K758: [  0 -61   2  -6 -39 -25 -37   4   3  14 -17   8 -26  19 -14  -6  21   5
  -5]
K793: [ 34  27   1 -10  -2 -11 -17  -4  -7  -6  -6  -1 -36 -11  -4 -10 -23  -2
   4]
K60: [ 19  -6  -9  35   9  -5 -20  -6  -9  17 -36   2  13 -11  -2  -5 -31  25
  28]
K465: [-26 -54   7  -1  22   7 -21  -2   0 -37  15  -8  16  -1  20  -3  -2 -21
  -4]
K49: [ -5 -10  14  21  41   3 -11  -1  11   9 -19  -3 -18  -4 -11   2 -11   2
  12]
K593: [-20  61   5 -43  11  15  34   7   8  11 -23  -4  -6  11 -16  11  20 -10
   0]
K620: [ -1  63 -13  16 -17   4 -72  -5  33  16  -7 -12 -20   2  25  -3  -5  -2
   4]
K817: [-23  28   1  -6 -29  -9 -12  13 -82 -56   5   8   1  20   7   5   2   7
  -6]
K824: [ 43  -7   9 -12  37  18  13   5   5 -27  -7 -11   4  -9  -3   1  -2   6
  -1]
rest: [28  1]  [ -6 -29  -9 -12  13 -82 -56   5   8   1  20   7   5   2   7  -6]
rest: [ 1 -6]  [-29  -9 -12  13 -82 -56   5   8   1  20   7   5   2   7  -6]

K944: [  2  -6  -6 -11  -4   2 -11]
K89: [16 35  4 36 19 23 37]
K190: [23 61 34 59 39 31 66]
K598: [-13 -21 -23 -28 -25 -18 -29]
K636: [23 61 34 28 39 31 66]
rest: [ 2 -6 -6]  [-11  -4   2 -11]
K190?  [23 61 34 59 39 31 66]
K636?  [23 61 34 28 39 31 66]
K944?  [  2  -6  -6 -11  -4   2 -11]
K89?  [16 35  4 36 19 23 37]

K518: [  2  -4 -63 -22  53]
K554: [ 14  15 -45  42 -55]
K722: [ 14  15 -44  42 -55]
K518?  [  2  -4 -63 -22  53]
rest: [ 14  15 -45]  [ 42 -55]

K310: [ 4 42 49 67]
K608: [18  8  9  3]
K200: [ 10  27  39 -55]
K882: [10 27 39 37]
K724: [12  8  4 20]
K651: [ 31 -18   8  -6]
K754: [ 1 42 29 79]
K984: [ 5 38 40 62]
K387: [ 3 21  4 56]
K409: [ 27  -5   2 -31]
rest: [ 31 -18]  [ 8 -6]
K387?  [ 3 21  4 56]
K754?  [ 1 42 29 79]
rest: [8 9]  [3]

K77: [ 25   6  -7 -16 -86 -20  43  19  15  18 -48 -36  38 -16 -28   9 -12   0
   3]
K33: [-11 -13 -31  -6 -81 -20  26   1  34  20  -8 -56  39 -16 -28 -22   1  17
   5]
K756: [-10   4 -20  -7 -81 -22  45  -7  50  52 -33 -32   2  -4 -35  -8   8  12
   8]
rest: [ -6 -81]  [-20  26   1  34  20  -8 -56  39 -16 -28 -22   1  17   5]
K33?  [-11 -13 -31  -6 -81 -20  26   1  34  20  -8 -56  39 -16 -28 -22   1  17
   5]
rest: [ 38 -16 -28]  [  9 -12   0   3]
K77?  [ 25   6  -7 -16 -86 -20  43  19  15  18 -48 -36  38 -16 -28   9 -12   0
   3]

K701: [-21 -13 -46  36  18  42  37 -18]
K21: [ -1  -5 -16  17  19  17  24 -14]
K67: [-31 -13 -25  14  20  78  11   3]
K695: [ -2  -6 -18  18  19  19  26 -14]
K468: [ 27  10  27 -14  -5 -51  -6  -3]
K727: [-31 -13 -25  11  20  78  11   3]
K515: [-32 -13 -23  13  20  77   9   4]
K639: [14  2 10 -1 14 -6  9 -7]
K420: [ 31  11  24 -13 -16 -70  -8  -4]
K138: [ 17   4  16  -6  11 -15   5  -6]
K378: [-32 -14  16  -5  11 -15   9   4]
K701?  [-21 -13 -46  36  18  42  37 -18]
K727?  [-31 -13 -25  11  20  78  11   3]
rest: [-32 -14]  [ 16  -5  11 -15   9   4]
K378?  [-32 -14  16  -5  11 -15   9   4]
rest: [ 16  -6  11 -15]  [ 5 -6]

